In the rows, zero is written as 128.
A single turn carries every row of the set below to another of its rows. Some are shown first; where does it send the rows asked next?
Kobab: | 178 | 141 | 178 | 112 | 118 | 143 | 129 | 119 | 120 |  94 | 165 | 105 | 163 | 128 | 151 | 164 | 105 | 109 | 130 |
Ruv: | 159 | 164 | 154 | 118 |  99 | 117 | 132 | 100 | 134 |  70 | 151 |  91 | 164 | 115 | 140 | 153 | 110 | 109 | 124 |
Rafo: | 139 |  89 | 161 |  90 |  85 |  88 | 112 | 127 | 116 | 122 | 169 | 129 | 160 |  76 | 120 | 187 |  73 | 136 | 100 |
rozif: | 136 | 130 | 180 |  85 | 138 |  87 | 116 | 180 | 126 |  99 | 138 | 130 | 171 |  87 | 148 | 145 |  84 |  74 |  87 |
Muri: | 128 | 166 | 162 | 126 |  95 |  83 | 148 | 123 | 147 | 101 | 141 | 109 | 164 | 140 | 156 | 142 |  99 |  98 | 146 |
deg: | 126 |  76 | 157 | 123 |  79 |  77 | 139 |  90 | 162 | 147 | 145 | 103 | 153 | 138 | 118 | 124 | 106 |  94 | 113 |
Rafe: | 132 | 143 | 177 | 114 | 110 | 116 | 121 | 109 | 114 |  89 | 154 | 131 | 153 | 140 | 152 | 166 |  96 | 116 | 146 |
bezop: | 169 | 164 | 157 | 118 | 100 | 102 | 139 | 135 | 158 | 102 | 162 |  82 | 174 | 124 | 159 | 139 |  97 | 100 | 127 |
Bap: | 159 | 143 | 160 |  66 | 133 |  71 | 161 | 119 | 155 | 103 | 163 | 126 | 144 | 109 | 101 | 107 |  98 |  95 | 132 |
luva: | 150 | 127 | 179 |  85 | 141 |  88 | 120 | 167 | 114 |  88 | 149 | 124 | 175 |  91 | 125 | 159 |  90 |  84 |  66 |
porov: |  91 |  88 | 151 | 114 |  95 |  91 | 180 | 119 | 140 | 111 | 125 | 134 | 148 | 112 | 131 | 122 |  78 |  92 |  63 |
fim: | 120 | 160 | 174 | 107 | 117 | 115 | 119 | 115 | 115 | 120 | 132 | 145 | 133 | 107 | 128 | 133 |  85 |  50 |  70 |
dimav: | 156 |  48 | 167 | 106 |  99 | 113 | 128 |  96 | 141 | 107 | 151 |  95 | 163 | 114 | 111 | 153 | 126 | 109 | 108 |
Vitu: | 161 | 103 | 162 | 109 |  78 |  94 | 173 | 117 | 128 | 121 | 123 |  91 | 163 |  72 | 102 | 169 | 109 |  93 |  80 |
kulok: | 161 | 138 | 155 |  52 | 135 | 107 | 128 | 115 | 151 |  87 | 173 | 126 | 142 |  89 | 113 | 110 | 100 | 100 | 138 |
Kudo: | 161 | 150 | 159 |  65 | 128 | 105 | 155 | 112 | 157 | 101 | 154 | 119 | 133 |  94 | 112 |  97 | 104 |  76 | 139 |
nize: |  96 |  73 | 150 |  99 | 100 | 143 | 136 | 118 | 127 |  93 | 134 | 147 | 140 |  88 | 151 | 133 |  76 |  98 |  80 |
meviv: | 123 | 171 | 158 | 106 | 111 |  89 | 111 | 118 | 124 | 114 | 149 | 135 | 138 | 110 | 123 | 131 |  75 |  64 |  59 |
tukal: | 151 | 126 | 178 |  61 | 146 | 106 | 154 | 122 | 137 | 105 | 153 | 147 | 132 | 108 | 114 | 115 | 100 |  87 | 152 |
zes: | 119 |  94 | 166 | 100 |  73 |  96 | 137 | 155 | 148 | 143 | 117 | 119 | 158 |  62 | 158 | 153 |  82 |  86 | 134 |
segok: | 110 |  95 | 124 | 100 |  88 | 104 | 135 | 108 | 150 |  81 | 153 | 113 | 156 |  82 | 129 | 127 |  80 | 115 |  49 |
suvon: | 148 | 133 | 181 |  91 | 138 |  93 | 137 | 173 | 125 |  92 | 124 | 117 | 172 |  85 | 131 | 145 |  99 |  64 |  73 |
vege: | 115 |  70 | 153 |  97 | 112 | 102 | 143 | 142 | 138 | 125 | 171 | 142 | 153 | 112 | 144 | 134 |  57 | 120 |  57 |
Veb: | 123 |  49 | 167 | 104 |  97 |  78 | 114 | 119 | 150 | 132 | 159 | 116 | 163 | 130 | 132 | 146 |  97 | 118 | 128 |
Nibi: | 145 |  72 | 157 | 102 | 108 | 141 | 168 | 123 | 134 | 107 | 148 | 115 | 152 |  99 | 129 | 135 |  88 |  94 |  43 |
forag: | 139 |  64 | 153 | 112 |  85 |  93 | 130 | 117 | 176 | 121 | 135 |  80 | 169 | 104 | 134 | 123 | 118 |  92 | 126 |
Teg: | 141 | 141 | 160 |  60 | 132 |  85 | 138 | 120 | 152 | 114 | 174 | 144 | 133 | 110 | 122 | 105 |  83 |  97 | 148 |
gipiz: | 138 | 123 | 133 | 103 |  58 |  74 | 118 | 118 | 150 | 146 | 169 | 105 | 155 |  76 | 124 | 150 |  68 | 114 |  84 |
ruge: | 135 | 104 | 178 | 118 |  78 |  96 | 167 | 108 | 112 | 164 | 134 | 133 | 141 | 109 | 108 | 166 |  85 |  91 |  92 |
nisi: | 121 | 165 | 158 |  97 | 110 | 120 |  94 | 119 | 124 | 110 | 145 | 133 | 137 |  90 | 138 | 127 |  79 |  59 |  70 |
suf: | 145 |  76 | 141 | 111 |  76 | 109 | 102 |  81 | 164 | 118 | 164 |  84 | 155 | 108 | 118 | 127 | 111 | 105 | 102 |
Vased: | 151 | 145 | 184 | 117 | 116 |  94 | 144 | 137 | 135 | 122 | 164 | 125 | 166 | 154 | 159 | 158 |  84 | 111 | 138 |
bof: | 145 | 103 | 160 |  99 |  69 | 152 | 118 | 115 | 132 | 137 | 133 | 118 | 137 |  57 | 147 | 151 |  86 |  85 | 115 |
tes: | 129 |  54 | 169 | 112 |  92 | 128 | 111 |  86 | 141 | 134 | 149 | 121 | 140 | 125 | 129 | 138 | 107 |  95 | 127 |
dum: | 121 |  82 | 142 | 100 |  95 | 121 | 154 | 151 | 170 | 120 | 141 | 113 | 159 |  87 | 164 | 108 |  75 |  89 |  67 |
fime: | 162 | 137 | 168 |  63 | 141 | 105 | 144 |  99 | 130 | 100 | 176 | 139 | 130 | 110 |  94 | 118 |  95 |  97 | 126 |

suf turns into forag
fim turns into luva
Bap turns into Teg
Now these:
dum turns into porov
Kobab turns into Ruv
ruge turns into Rafo

